[[111 145]
 [151 109]
 [144 109]]
->
[[144 151 111]
 [109 109 145]]

[[130 111 141]
 [132 118 145]
 [115 140 127]
 [139 117 131]
 [128 124 123]
 [143 124 125]
 [137 111 137]
 [123 120 141]
 [113 147 111]
 [110 143 119]
 [128 117 141]
 [121 152 105]]
->
[[121 128 110 113 123 137 143 128 139 115 132 130]
 [152 117 143 147 120 111 124 124 117 140 118 111]
 [105 141 119 111 141 137 125 123 131 127 145 141]]

[[133 116 103 118 124 131 134 138 133]
 [124 133 139 134 130 131 136 137 135]
 [129 124 122 129 127 131 134 135 132]
 [132 120 110 121 126 131 134 135 132]
 [128 133 135 131 130 131 135 133 134]
 [128 132 132 129 129 131 136 135 136]
 [127 130 132 132 130 131 136 133 135]]
->
[[127 128 128 132 129 124 133]
 [130 132 133 120 124 133 116]
 [132 132 135 110 122 139 103]
 [132 129 131 121 129 134 118]
 [130 129 130 126 127 130 124]
 [131 131 131 131 131 131 131]
 [136 136 135 134 134 136 134]
 [133 135 133 135 135 137 138]
 [135 136 134 132 132 135 133]]

[[129 136 124 128 127 124 127 123 136]
 [125 132 150 140 139 148 137 129 113]
 [127 146 127 139 144 124 127 129 120]
 [128 129 122 125 125 123 127 129 132]
 [129 135 124 128 127 124 128 124 135]
 [125 142 115 106 109 119 124 116 124]]
->
[[125 129 128 127 125 129]
 [142 135 129 146 132 136]
 [115 124 122 127 150 124]
 [106 128 125 139 140 128]
 [109 127 125 144 139 127]
 [119 124 123 124 148 124]
 [124 128 127 127 137 127]
 [116 124 129 129 129 123]
 [124 135 132 120 113 136]]

[[127 117 109 123 121 130 115 115 138 117 142]
 [140 138 120 142 117 149 115 127 124 125 134]
 [142 126 149 132 137 133 115 132 117 129 143]
 [118 137 149 131 126 122 115 149 122 123 125]
 [123 118 116 136 113 147 115 125 120 140 130]
 [119 143 131 143 113 136 115 144 131 123 121]]
->
[[119 123 118 142 140 127]
 [143 118 137 126 138 117]
 [131 116 149 149 120 109]
 [143 136 131 132 142 123]
 [113 113 126 137 117 121]
 [136 147 122 133 149 130]
 [115 115 115 115 115 115]
 [144 125 149 132 127 115]
 [131 120 122 117 124 138]
 [123 140 123 129 125 117]
 [121 130 125 143 134 142]]

[[128 142 127 140 134 133 131 118 132 124 129 106]
 [128 135 123 135 142 137 126 118 121 119 128 107]
 [128 123 121 131 149 141 122 123 130 120 136 112]
 [128 138 123 137 137 135 128 133 127 125 128 121]
 [128 139 125 117 157 117 121 124 141 126 139 112]
 [128 129 119 128 153 147 134 134 124 116 136 122]
 [128 140 124 124 148 127 122 125 130 125 131 114]]
->
[[128 128 128 128 128 128 128]
 [140 129 139 138 123 135 142]
 [124 119 125 123 121 123 127]
 [124 128 117 137 131 135 140]
 [148 153 157 137 149 142 134]
 [127 147 117 135 141 137 133]
 [122 134 121 128 122 126 131]
 [125 134 124 133 123 118 118]
 [130 124 141 127 130 121 132]
 [125 116 126 125 120 119 124]
 [131 136 139 128 136 128 129]
 [114 122 112 121 112 107 106]]

[[129 152 120 118 128 108 137 142]
 [133 133 125 114 122 126 136 139]
 [134 126 127 120 123 129 132 132]
 [132 127 121 129 125 128 123 126]
 [132 149 127 118 131 105 139 136]
 [133 128 120 125 124 128 125 131]
 [131 138 120 123 124 120 129 133]
 [127 129 130 127 127 129 129 129]
 [123 118 136 138 130 137 119 117]
 [126 154 127 121 131 106 137 137]
 [121 153 130 125 132 110 135 136]
 [124 149 129 125 131 111 133 133]]
->
[[124 121 126 123 127 131 133 132 132 134 133 129]
 [149 153 154 118 129 138 128 149 127 126 133 152]
 [129 130 127 136 130 120 120 127 121 127 125 120]
 [125 125 121 138 127 123 125 118 129 120 114 118]
 [131 132 131 130 127 124 124 131 125 123 122 128]
 [111 110 106 137 129 120 128 105 128 129 126 108]
 [133 135 137 119 129 129 125 139 123 132 136 137]
 [133 136 137 117 129 133 131 136 126 132 139 142]]
---
[[122 151 130 136]
 [130 139 131 124]]
->
[[122 151]
 [130 139]]

[[128 128 129 127 127]
 [128 128 128 128 128]
 [128 128 128 128 128]
 [128 105 111 125 126]
 [119 128 127 127 137]]
->
[[128 128]
 [128 128]]

[[133 122 140 133 123]
 [126 135 113 124 134]
 [131 152 116 128 132]
 [119 109 147 126 127]
 [107 102 131 115 137]]
->
[[133 122]
 [126 135]]

[[145 122 136]
 [137 115 133]
 [145 133 125]
 [154 149 122]
 [114 124 149]]
->
[[145 122]
 [137 115]]

[[130 124 129 116 129]
 [128 129 127 124 136]
 [132 121 127 127 122]
 [108 144 139 139  99]]
->
[[130 124]
 [128 129]]

[[121 134 150]
 [149 111 101]]
->
[[121 134]
 [149 111]]
---
[[112 108 153 113 101]
 [111 116 141 132 111]]
->
[[112 108]
 [111 116]]

[[151 133 157]
 [152 146 138]
 [138 126 145]]
->
[[151 133]
 [152 146]]

[[123 128 110]
 [124 129 101]
 [131 129 131]
 [135 131 133]
 [138 133 135]]
->
[[123 128]
 [124 129]]

[[131 144 132 122 117]
 [131 119 137 122 117]
 [131 103 137 126 128]
 [131 128 137 122 116]
 [131 115 144 121 113]]
->
[[131 144]
 [131 119]]

[[111 107 112 109 114]
 [121 116 120 121 120]
 [128 114 117 144 115]]
->
[[111 107]
 [121 116]]

[[130 123 114 121 125]
 [130 133 130 130 125]
 [153 122 116 129 102]
 [155 123 119 129 104]
 [146 120 121 127 111]]
->
[[130 123]
 [130 133]]

[[127 140]
 [138 123]
 [133 105]
 [110 130]]
->
[[127 140]
 [138 123]]

[[131 129 153]
 [132 128 153]
 [133 125 150]
 [137 122 135]]
->
[[131 129]
 [132 128]]
